One vector is turned by the same rotation once a tick. Each row is the vector after some number of ticks, and that number follows the row.
The counts run from 0 to 168.
[-10.1   9.5 -23.4   5.9 -12.9 -19.5  -0.8   8.3   2.7  10.3  -6.2   3.5
  -9.2 -37.7  -7.6  16.8 -11.5   8.0  10.3   8.2  14.0  24.0   5.8 -13.2
  -2.6  13.9   8.0   4.5 -14.9  11.8  22.3   7.0 -53.0  -6.3 -10.3  12.7
  10.5  41.6  24.0 -22.2  -7.0 -15.5   5.4  17.6 -14.4  -8.6 -30.0 -10.7
   3.7   3.4 -31.4   6.3  -2.0 -17.5   5.3  -6.5  26.5  -5.3  26.9  16.3
  17.7  36.4  12.2   4.0] | 166
[ 30.3  20.5  12.5  -5.2   0.7   0.8 -18.4  -8.9   0.7   8.6   3.1 -16.6
  -6.5  25.9  25.3 -14.2 -20.7  -4.2   4.3 -31.5 -28.9   5.6  -5.5  -6.2
   5.9 -21.6   9.0 -17.3 -23.0 -24.1 -40.6  -3.7   6.1  -7.3  25.3  -1.0
 -32.7  -7.3 -24.7  -7.6  25.2   2.3  11.9 -11.2  19.4  11.3  31.6  22.7
 -11.4  -4.8   2.3 -22.2  -5.3  12.1  27.3  -4.1  17.0   4.9  14.1 -10.3
 -12.0  -2.0   3.2  23.4] | 72
[-28.0  10.8  -2.6 -23.9  45.7   6.3   4.5 -16.9   6.2 -26.6  -3.0   6.7
  32.8  19.9   4.9   0.9  -7.1 -11.7  14.5   6.1  17.8   0.7 -26.8 -13.2
 -15.2  19.1 -17.7   2.4 -11.3   4.3 -14.6 -24.0   7.2  13.0  20.8  -2.2
  -2.6  -0.9 -24.1   2.3  20.1 -33.1  15.0   9.5 -12.1  18.7   8.3 -13.7
   9.8 -37.4  20.6   9.8 -10.8  23.8  19.2   4.0 -20.7 -13.8  30.5  28.8
 -25.5 -14.2  -4.4  -3.0] | 133
[ -1.9  14.8   7.4  17.3  26.4   8.4   2.2  -5.5 -22.1 -19.5 -10.8   7.3
  12.6   9.8  28.4  20.1  -6.6 -12.9  -9.3  30.0   1.3  38.2 -31.4 -12.5
  23.4   8.5  -4.6  12.9   5.0   0.3  25.5   5.7  19.8  -4.8  -2.7   3.4
  -7.4  19.6  -2.8  -0.3  -4.1   9.8  17.7 -16.9  16.3  -9.5  11.4  14.9
 -24.3 -28.5  -8.8 -12.3  -0.8  13.9  19.2 -19.6  -4.4  -7.9  38.7  40.5
  -1.5  13.6   7.1  -8.2] | 148
[-16.1 -10.1 -37.9   9.9   5.4   6.8  -0.7  34.1 -36.5  -4.4  -1.4  22.9
  12.1  -9.2  -5.9  -5.9   4.6  12.5  -8.2  32.5  11.5  30.7   3.8 -12.3
  19.1  28.1 -20.8  22.3   3.2  -2.9 -15.9 -20.4  19.1  -7.9   2.4 -17.8
  24.5   9.1  16.6  19.0  -6.7  10.8 -15.8  13.2 -30.2 -14.8   2.7  -4.3
 -39.2 -23.1 -16.0  -5.8 -20.1   4.4  11.9  -8.8 -17.5 -15.5   5.9   1.8
   1.4  20.2 -12.5  20.0] | 107
[ 24.6   9.7  -3.0   7.9 -31.6 -11.5 -14.0  -5.6 -14.3  33.7   9.4   3.1
  17.9   8.9   5.8  20.7 -14.8   6.2  24.7 -18.2   5.8  -2.3  -6.2  22.6
  21.5  -4.9  -3.6  13.9 -42.0 -13.6 -17.1 -20.2 -33.9  20.1   1.8 -10.6
 -14.7   5.0   9.2  10.7   4.9  10.0  -7.1  18.9 -14.6 -25.3 -28.8  14.5
 -36.7  -5.6  -9.5 -15.7   2.8 -14.4  -2.4  11.2  17.7  -7.2  -5.2 -25.6
  10.3   5.0  -0.6  39.0] | 96
[ -6.6  15.2   6.5  21.3  -7.2 -17.1  20.8  12.0 -24.6  -6.3 -12.9  -2.7
   1.8  27.1  -1.5   1.4   3.5 -13.8  14.4   5.1 -11.8  21.0  -6.6 -11.5
  26.2  -4.4 -44.0  16.5 -38.8 -10.3  -6.6 -24.0  31.8   2.8   1.6   3.0
   6.3  10.1 -24.9   0.7  -4.3   7.2  14.4  11.4  -4.4  -2.1  -6.8  23.7
 -28.0 -38.4 -20.7 -24.2  18.5 -11.1  18.1  21.0   8.4 -19.2   4.5   1.4
   0.0 -10.3   1.7  15.3] | 24
[-14.7  19.1  11.4 -23.9  26.7  -2.5  -0.9 -21.4   7.4 -15.1 -11.1  -5.8
  13.1  40.4  11.3  -1.8 -14.5   0.3  16.2  -5.7  13.8 -36.8 -39.6   7.8
 -11.2   5.1 -23.2  -2.9 -18.2 -15.5 -20.2 -26.5  -9.1  23.7  32.9  -7.1
 -15.8   3.3 -28.5 -12.2  32.4 -24.6  -0.2  10.6  -3.2   6.2  -5.9  -3.5
   0.4 -14.7  13.1   3.1   8.8   5.2  19.6   6.8  -0.6  -1.4  37.3  11.2
 -11.4 -21.1   9.3  -0.3] | 135
[ -1.9 -18.2 -20.8  22.3   2.8   7.7  20.8  28.2  -9.6   7.7 -15.0  22.1
 -10.3  -9.6   6.6   5.3  10.1  -8.6 -12.6  30.3  23.8   5.3  13.0 -23.4
   8.2  31.0   8.0   8.4   0.6  24.8 -30.1 -24.5  12.1 -12.5 -16.6  14.5
  21.7  19.9  15.7   9.9   1.5   4.9  10.9   2.0 -28.5 -14.4  -2.2   5.2
   8.7 -19.0 -18.2  14.9 -19.7  17.6   7.1   4.3   5.8 -33.7  10.8  23.9
 -14.0  42.0   3.1  -6.5] | 42
[ -3.8  -5.1 -36.5   9.7  16.4 -14.9  10.8  18.8  -7.6  -6.8 -29.7   4.8
   7.5  -2.8  14.3  35.9 -11.7 -19.8  -2.6  20.1 -23.4  -6.8   1.9  -6.6
  12.7  28.4 -12.3   3.9  -2.0 -18.2  20.3  25.9 -26.3   8.5  -7.6   1.1
  14.5  39.7  21.4 -12.4  -5.4   5.5  -0.8 -17.5  -3.7 -14.3 -28.9   7.2
  -1.9  -6.7 -21.3  14.1  -1.9   8.7 -18.4 -23.2   9.7  -7.3  28.8  36.1
   4.7  38.2 -12.1   0.3] | 35
[  8.2   3.8  -5.3 -11.3  -7.2  10.5  -5.3 -22.6   5.0   8.3  -1.2   3.9
 -20.6  -6.6  17.7   1.8   3.6  40.4  24.5 -15.1  17.7 -38.0   2.1  -1.1
 -32.2  12.7   6.6 -10.2 -15.0 -12.8 -24.4 -29.4 -49.0   1.1   8.0  -2.6
 -31.0   5.7  21.5 -28.7  27.4  -9.4   8.9  16.8 -20.6  -7.2 -13.3 -10.0
   5.0  26.8 -17.2  11.9   1.7   1.4  13.6  -9.4  10.3   7.8  19.9 -11.1
  -2.5  25.2  16.3  12.1] | 54
[ -1.5  14.2  -9.2   3.1 -33.7  13.1  -6.8  11.6  -1.5   8.6  -2.7  -1.0
 -23.7 -15.1  -7.3   4.2   2.0  14.2  11.5  -5.8  25.7   2.7   3.3   4.4
  10.2 -19.1  12.2  16.2 -12.6  20.6   1.4 -12.9 -53.9  -4.7  -6.4  -1.7
  -1.9  23.0  36.5 -25.1   0.4 -12.6  -3.4  14.7 -34.1 -15.3 -26.1  -0.6
   3.7   5.5 -27.0  -0.5  -5.9 -23.5  -1.5  14.2  25.4   6.3  27.0  -2.5
   3.3  44.6  13.6 -10.9] | 168
[ -8.2  -4.6 -21.7  -0.1  19.2 -14.6   8.0  -9.8  13.2  -9.4 -22.7  12.8
   4.4 -35.3   9.3  -4.2 -10.8  11.9  29.2  13.3   4.4 -12.4   9.5 -31.4
 -46.7  37.3 -13.6 -13.1 -19.1  -5.3 -18.4 -22.0 -25.8   4.6  24.8  24.8
  -3.7  26.9 -12.7  -6.9   7.1 -13.6  18.4  37.1 -16.0   2.3 -16.7 -11.7
   5.6  18.1 -18.9  10.8 -16.3  14.5   7.3 -12.3   3.9 -13.7  -1.9  18.2
  -1.0  16.9   7.7  22.3] | 51
[ -7.5  11.9  15.0 -14.3  12.3  -2.8  -6.0 -11.6   0.8  18.1  10.4  -9.6
  27.0 -11.9   9.3  27.8   2.2  -0.1   8.3 -22.6  -8.0  34.8   4.9 -18.0
  -6.5  -3.1  -6.0  -4.2 -21.3 -16.2  -1.7  -6.9   5.6  14.9  19.3  -4.1
 -15.5  -2.2 -31.3  22.0   2.6  -9.0  -5.1  22.6  11.5  15.3  -4.5  17.0
  -1.3 -22.4   5.3 -29.4   9.4  26.5  36.8 -24.5  17.8   1.3  17.3  21.3
  11.2 -19.8  -3.5  29.3] | 8
[  7.6   8.4   7.4   8.0  12.4  -7.7   8.4   1.5   3.0  10.7 -15.9  -4.3
  14.2  -4.7  -3.7  -9.2  -7.8 -16.5  15.5  -6.4   2.7  40.8  -2.7 -14.1
  21.9 -11.5 -11.2  17.3 -37.9  15.6   3.1 -27.5   4.9  -2.1   5.0  25.1
   0.2  -3.3 -26.1  26.1 -10.3  22.6   8.2  26.9 -23.6  -2.9 -13.0   9.7
 -28.4 -30.1  -1.5 -29.0 -18.1  20.1   0.6  31.4  22.9  -9.4 -27.4  16.8
  -8.7  -9.3 -16.2  29.2] | 90
[ -9.9 -14.0 -25.4  11.3  22.4   7.1   2.4  30.5  16.6   8.7 -18.1   9.3
 -18.6  -5.1   6.3  -6.9 -14.6  -7.3 -13.6   5.8  25.5 -25.9  -8.9 -10.1
   6.7  30.1   4.6  -1.4   5.1  26.8 -40.6 -12.5 -13.4   0.5   2.3   7.4
  28.1  26.3  10.9  -6.3   5.1 -10.1  -1.8   2.5 -37.3  -0.4 -10.4  -2.7
  30.7  -4.5  -2.8  30.1 -32.3  -1.6   7.4  13.8   2.6 -28.2  19.4  25.3
 -25.9  32.2  -0.6 -18.9] | 44
[ -5.2   3.4 -12.1  -9.1  28.6 -21.7   5.7  -5.0  -1.5   7.8  -6.7  12.5
  12.8  -0.9  -7.7  -2.0 -30.7 -26.7  32.9  -2.2  17.2  39.4 -14.8  -2.9
  13.0   5.0 -14.5  12.0 -33.3   9.2  23.9  -8.3 -35.4  13.9   0.4  16.9
   7.1  21.4  -8.4  20.7   5.0   4.0   8.1  28.9 -28.5 -10.5 -22.1  -5.1
 -28.1 -28.1   1.0   3.2 -29.9   4.7  -1.7  13.0   4.8 -17.4 -24.2  13.2
 -14.4  -4.4 -12.1  32.0] | 92
[ 11.0   5.4   2.0   6.8  12.4   4.7 -20.1   5.0  30.7  32.0 -24.7  -2.8
 -16.3  10.4  18.7  16.1 -18.1 -10.5   5.2 -50.7  -3.8  -7.6 -13.5  14.5
  12.1  -7.7   4.7 -23.8 -16.7   0.4  -4.3  14.9 -36.9  21.3  21.9  -4.7
  -5.8  23.1  -2.6   5.3  16.2  10.1  -5.4  16.8 -23.9  -6.0 -36.1  30.0
  -8.1 -15.3 -12.1  -0.5  -5.5 -22.0   5.5 -12.2  27.4  -4.3   6.2  12.4
  -0.7  21.9  -8.0  11.4] | 160
[-12.5  -7.3 -28.8   0.8   6.6  -3.6 -15.7  38.3 -14.6  -7.8  -6.3  17.7
 -10.9  16.1  -4.5 -17.4 -32.8   0.9 -20.5  11.6   4.2 -16.6  -8.6  -3.3
  14.8  20.5  -6.8  12.7   5.2 -17.2 -46.4  -3.1  -6.7  18.6   7.3 -33.6
  46.5  27.5   4.2   5.3  21.6 -15.3 -28.6   5.3 -32.0  -4.8  -2.5  -8.3
 -11.4  -7.4  -5.0  14.3 -16.2 -19.2   3.3   0.5   0.8  -1.8   5.3  -7.8
  -9.2   0.5   4.1  10.9] | 110
[ -4.6  28.7   5.7   6.7   1.2  21.4 -26.9 -11.7  -3.9 -32.6 -10.9  -9.8
 -21.9   6.7   9.5 -35.0   2.0  38.9  -0.1  10.4   0.2   1.1 -26.2  -1.4
  -7.8  -7.8  -3.2  -5.8   6.2 -16.5 -22.4 -36.4  -1.1 -32.8  24.1  -6.6
 -15.0  -9.6 -14.0 -32.4   3.9   3.7   1.2  -5.0 -12.8   5.7  17.0   1.0
 -17.7  11.8 -12.9 -18.5  -6.3  -1.6  10.0   1.9   5.8  30.1  28.7   4.4
  -5.6   8.4  17.5 -18.2] | 63
[  6.5 -10.1  -3.8  26.5 -11.1   4.4  15.7  18.8 -19.0  16.2 -14.5   3.9
 -27.1  -3.9  15.1  12.7  27.4  16.6 -19.1  28.8  13.8  -6.2  18.9 -22.2
  12.9  18.2  -3.9  16.9  -6.0  16.7 -20.0 -41.9  16.0 -17.8 -23.6   4.6
  17.6   3.8   9.6  -3.9  -4.6  22.9   6.0   1.6 -24.6 -30.0 -15.6  21.3
 -10.2  -1.4 -26.2 -13.7   3.3  10.7   7.8   0.7  26.9 -12.4  22.0   8.5
  -5.6  39.7  -4.1 -10.7] | 40
[ -2.8   5.2 -21.8  11.7  -0.1  -4.7  -9.2  17.3  -7.5 -10.7 -28.1  -3.5
 -25.9   3.7  15.7  23.1  -3.5   3.2 -13.1  18.2  -5.9 -25.9  -0.7  -1.1
  19.3  14.6 -14.9  11.9  -4.3 -17.6   4.9  -1.9 -30.4   6.7 -12.6  -6.8
  26.3  35.1  15.8 -24.2   0.9   8.9 -13.3 -15.9 -21.8 -32.1 -36.5   3.3
  -4.0   7.1 -24.1   5.4   2.6  -5.6 -24.5  -9.8  29.9  11.5  29.1  20.5
  -4.4  32.5  -3.2 -17.3] | 37
[-18.7  27.9 -17.7  -2.2   3.8  17.1 -28.8  -0.1  -5.6 -40.9 -14.1  -5.0
   7.5  -7.2   1.0 -21.0 -21.6  20.0  -1.1  11.4  -0.4  -4.4 -29.3   0.1
  -2.0  -2.0  13.5   3.7  14.9  -6.7 -14.5   0.5 -24.5 -16.3  24.5  -4.5
 -17.1   7.4  -3.1 -41.1   6.7 -22.4   0.0 -11.6  -9.3  16.0  19.0 -16.4
   9.0  20.9  -1.7   7.7 -23.0  -3.2   5.6  -0.4 -12.9  17.6  40.1  15.7
 -12.3  18.7  15.2 -18.7] | 61
[ 24.4  -4.1  -7.4  10.8 -12.8  10.6   7.4   2.8  -7.6  24.4 -18.6  -9.4
   5.7  38.1  21.5  17.6   8.5 -20.1  15.5 -24.6 -30.8 -24.3  15.3  17.3
  25.2  -4.5 -19.8   4.1 -28.0 -18.6 -28.1   5.1  -2.0  15.0 -11.0 -10.1
 -22.9  13.9  18.5  -1.3  23.3  21.3   2.4   0.8 -11.7 -11.3 -17.0  30.2
 -18.8 -26.4 -10.3  -4.5  18.7   0.9  -6.3   0.0  22.3 -18.9  13.2 -13.5
  -1.8  30.2 -16.6   8.2] | 31
[ -8.7   3.0   2.2  15.0   3.9 -12.4  29.5   5.5 -24.8  -8.7 -16.7   1.1
   5.7  24.0  -9.7   1.3   2.6 -22.2  19.7   7.7 -10.7  20.4   0.6 -22.8
  10.3   5.5 -35.0  15.8 -40.6  -5.7  -2.0  -7.8  25.5   3.4 -14.4   3.0
   4.6  24.2 -13.8   4.4  -3.2   8.4  18.0  11.5  -2.3  -2.8  -2.0  14.5
 -23.0 -45.0 -27.6 -11.5  20.7  -2.8   5.6  23.1   6.6 -33.1  -2.1   6.6
  -0.7 -12.6  10.3  20.0] | 25
[-19.0 -15.8 -31.4   7.9   7.2  -4.2   0.6  39.9 -28.6  -2.9   2.7  26.3
   7.1   1.8  -2.6  -6.6 -12.7  -0.9 -11.0  25.5  13.7  16.3  -1.0 -15.7
  18.1  28.0 -14.0  16.7  14.6  -7.7 -18.1  -3.8  13.5   3.2  -1.7 -20.0
  40.8  25.7  10.9  10.5   4.7  -1.5 -13.9   6.8 -28.3  -9.2   5.9  -6.7
 -27.8 -24.8 -14.9   7.4 -28.3  -8.2   8.8  -0.8 -20.1 -13.9   7.0  -0.9
  -4.3  12.4  -7.0   9.3] | 108
[-25.5  13.4 -13.8 -26.8  -5.1   4.4  -1.1   2.9  -5.5 -26.6   5.6   2.2
   9.5 -13.0  -7.9   7.4 -18.3  10.6 -23.4  18.9  15.9 -17.6   1.5 -18.4
  -9.8   6.3  15.4  13.0   3.4  -2.3 -14.3 -30.8 -16.6   2.3   7.4 -11.2
   5.1  10.6   6.2 -29.5  12.0 -49.2 -11.6 -12.2  -4.9   3.1  -4.6 -23.7
  41.7   1.6   4.5   8.0  -3.2  20.8   0.2  -0.7  27.3  21.9  48.8  16.4
 -17.4   1.0  20.0 -23.9] | 126
[ 15.2   6.9  -4.0  18.7  -8.7 -11.3  -3.9   2.5   7.4  28.5 -18.3  -3.2
  -1.1 -29.3  15.9  31.9   9.1   4.1   5.8  -8.2 -13.8  15.8  12.0 -13.6
  -6.0   1.3  -7.7  -2.2 -27.9 -11.2  -0.4  -2.7 -19.1  -4.0  14.4  19.2
 -11.4  17.7  -3.2   7.5 -16.8  19.1  -0.4  29.9  -2.4  -6.8 -32.5  31.3
 -19.1  -3.3 -34.0 -34.4   8.2  -2.7  12.5 -22.3  23.9  -3.5  11.2  17.2
  21.3  26.8   3.4  31.0] | 163
[ 13.7   0.0 -26.2  12.6   6.1   6.2   8.4  11.3 -15.2  14.1 -28.1  -4.1
  20.8  -0.8  27.0  35.8   7.4 -21.8   8.5   0.2 -37.1  -3.3  26.2  -4.4
  20.0  11.4 -22.5   6.6 -13.9 -14.0  -4.0  16.7   8.7   8.3   0.9   5.0
  -9.6  23.8  20.2   1.8  -7.7  23.6  10.0 -10.8   4.5  -1.5 -15.3  25.4
 -15.6 -15.9 -25.9  -2.0   5.1  22.6  -1.4 -22.0   0.5 -26.4  16.0  20.0
   7.0  43.5 -16.7  13.2] | 33
[  4.8  -1.9 -11.1  18.8  12.9  -2.8  -0.7   3.6  13.0  -4.1 -24.9   2.5
  10.9 -31.0  14.7   2.2   8.0  20.9  11.9   6.6 -10.4 -22.5  13.5 -21.9
 -29.3  34.8 -19.3  -6.2 -24.8  -7.4 -38.0 -30.2  10.2 -12.6  31.6  25.6
  -6.9  -0.7 -28.3   8.1 -11.2  15.2  10.3  30.5 -17.1   6.3 -16.1  22.3
   4.5   4.3 -11.7 -13.8 -18.6  14.8   7.0  -6.4  12.5 -14.3  -6.9  18.5
   2.9  14.2   0.5  21.9] | 49
[  1.4  16.8 -12.6  20.8 -11.7 -15.4   4.9   5.5  -0.9  21.1 -12.4   5.1
  -3.5 -36.9  15.1  35.3  -0.7   2.9  17.6   1.5 -14.0  30.7  19.7 -15.2
  -6.5  15.0  -7.7  -2.9 -18.0   1.2  10.7   1.2 -22.6  -4.5   2.4  26.4
  -3.4  25.4   1.2   6.6 -22.8   7.5   4.4  23.8  -2.6  -8.9 -30.6  16.2
  -9.7  -3.4 -37.1 -21.5   2.1  -2.2  12.0 -22.5  19.2  -8.7   7.0  31.3
  27.2  30.2  -4.2  27.3] | 164
[-16.2  -7.3  11.8 -33.7  42.4  18.1 -20.5  -1.5  21.2   4.6  -3.8  -5.4
 -11.5  14.8   6.7 -16.7 -34.6 -18.8   8.1 -39.2   2.1  20.0 -17.7 -15.3
  -3.0 -11.8  12.0 -13.4  -2.8   7.3  -8.5  -5.4 -13.3  10.2  29.0 -22.6
   0.3   6.9 -18.9   3.3  40.1 -23.8 -10.9  11.5 -38.4   5.2   3.6  -0.4
  14.6 -20.4  26.9   7.5  -6.4   7.6  14.3  -2.8  23.1  18.7  11.5   7.6
 -21.6  -8.7  -5.9  -2.8] | 4
[ -4.9   5.1 -33.2   4.6  10.5 -14.6  -2.3  15.5  -2.7  -6.4 -32.5   3.2
  -7.3  -1.1  14.3  25.7 -16.5 -10.8  -5.9  24.3 -14.7 -18.4   0.9  -8.1
  13.1  21.3 -12.1   8.0  -3.0 -18.2  12.4  17.0 -31.6  14.0  -9.8  -1.8
  24.0  43.8  22.3 -21.9   1.0   3.4  -7.8 -20.4 -11.8 -21.9 -36.4   1.9
   1.7  -1.4 -21.1  12.0  -1.1  -3.1 -22.7 -10.0  19.3   3.9  37.7  27.9
   1.1  29.2  -6.3 -13.5] | 36
[ -2.2  10.8  21.2  17.2  22.8   0.4  -8.3   6.0   4.1 -14.4 -22.6   3.9
 -26.3  30.4   4.7  -2.0 -27.6 -16.1 -18.8   9.0   7.1   7.0 -43.3 -12.1
  28.7  -2.7   0.9   3.0   4.1   5.8  13.3  -2.5  -9.6  -0.1  -8.4  -5.8
  24.3  35.2  -6.4 -18.4  13.9  -5.8  -1.8 -18.1 -10.5 -17.7  -6.8  14.6
 -16.3  -8.1 -19.1   1.4  10.4 -28.0  12.3  12.1  31.6   4.0  33.2  20.9
 -10.9  -8.0  20.8 -18.7] | 151
[ -5.4  18.9   8.4   5.1  11.7   9.1  -0.9  -5.8 -22.6 -26.8   0.1  11.5
 -14.7  10.7  10.6 -38.5   8.1  25.1   4.3  24.2  -1.0  25.2  -8.6 -26.6
 -24.2  -2.5 -16.5  -0.6  -6.8 -10.9 -19.4 -32.3  28.4 -31.5  14.5   3.4
 -14.8 -10.0 -25.8  -9.4   7.6   7.4  13.9   7.9  -3.7  10.9  33.9  -3.0
 -30.4  -5.5 -19.8 -31.9  -8.7   6.8  40.3   5.9  -9.2  13.2  14.7  11.2
  -6.4   5.9   5.9   1.2] | 65
[ 18.8  20.1   5.5  -2.8  -3.4 -17.0   1.5   0.2 -22.2  20.2  28.7   7.1
   1.5  -4.9  15.8  23.7  -6.6 -18.4 -11.8  17.5  13.9  62.9   2.6 -13.1
  33.2 -13.2  23.2  14.6 -10.5  12.3  14.5 -17.4  -2.7 -13.7 -22.9  10.4
 -11.8   3.1   7.2  19.6 -10.2   2.2   2.2  -8.5  12.9 -13.9  12.3  13.8
  -9.8 -13.6  -1.5 -28.5 -17.0  42.4  26.7   6.9  20.1   5.0  28.8  22.2
  -6.2  17.9  -7.7  13.7] | 82
[  4.6 -12.6  -5.5   7.7  32.6   4.9   5.0   9.9  29.0  23.6 -27.8   6.8
  -9.2  -1.8  19.0   7.1 -32.5 -34.7  11.5 -33.6  -0.4  21.3 -11.7  -4.2
   7.1   8.0   5.0 -11.8 -10.4  13.5  -1.7  25.0 -27.2  10.4   2.1   6.2
  -0.7  43.1   0.0   7.0  22.6  -7.6   9.3  15.8 -19.4   0.5 -12.9  21.4
  -7.4 -29.2  -1.6  22.5 -16.0 -13.8  11.3  -4.4  13.6 -22.5  -2.3  19.3
 -10.9  17.3  -1.8   5.3] | 158
[  5.8 -14.6  -6.2  10.6 -12.0   1.9 -12.9  32.9  -6.8   9.5  -9.9  -9.1
 -10.4  23.5  -0.1 -18.0 -16.5   8.9 -15.4  -5.1 -18.8 -38.2  10.2 -10.9
  10.6   4.8 -11.7   7.5  -7.8 -23.6 -68.8 -21.1  14.8   6.9  15.5 -31.9
  20.3   9.7  -5.2  -1.3  18.5   6.1 -22.4   8.8 -36.3  -2.6  -5.9  16.4
  -4.8   0.0 -14.2  -8.2  -0.6 -12.4   8.9   3.9  22.3   2.7  -4.5 -30.7
  -9.6  -0.4   8.2  16.8] | 112
[ 17.3  16.6  -3.4  12.9  -7.4  -3.6 -14.4   2.4  12.2  34.9 -20.4  -9.5
 -12.2 -13.8  22.2  31.4   7.5   3.9   1.9 -25.9 -16.8  -3.9   1.4   3.8
   7.0  -4.7 -12.6 -11.9 -24.4  -9.5   0.3   1.4 -19.3   7.6  21.3  14.3
 -15.8  17.8 -15.8   8.5  -2.5  24.9  -7.9  18.3 -12.3 -12.3 -28.9  39.0
 -18.0  -1.5 -23.9 -30.7   2.7 -10.1  17.4 -18.2  32.7  -5.0  15.3  16.6
  20.5  22.3  -8.2  24.5] | 162
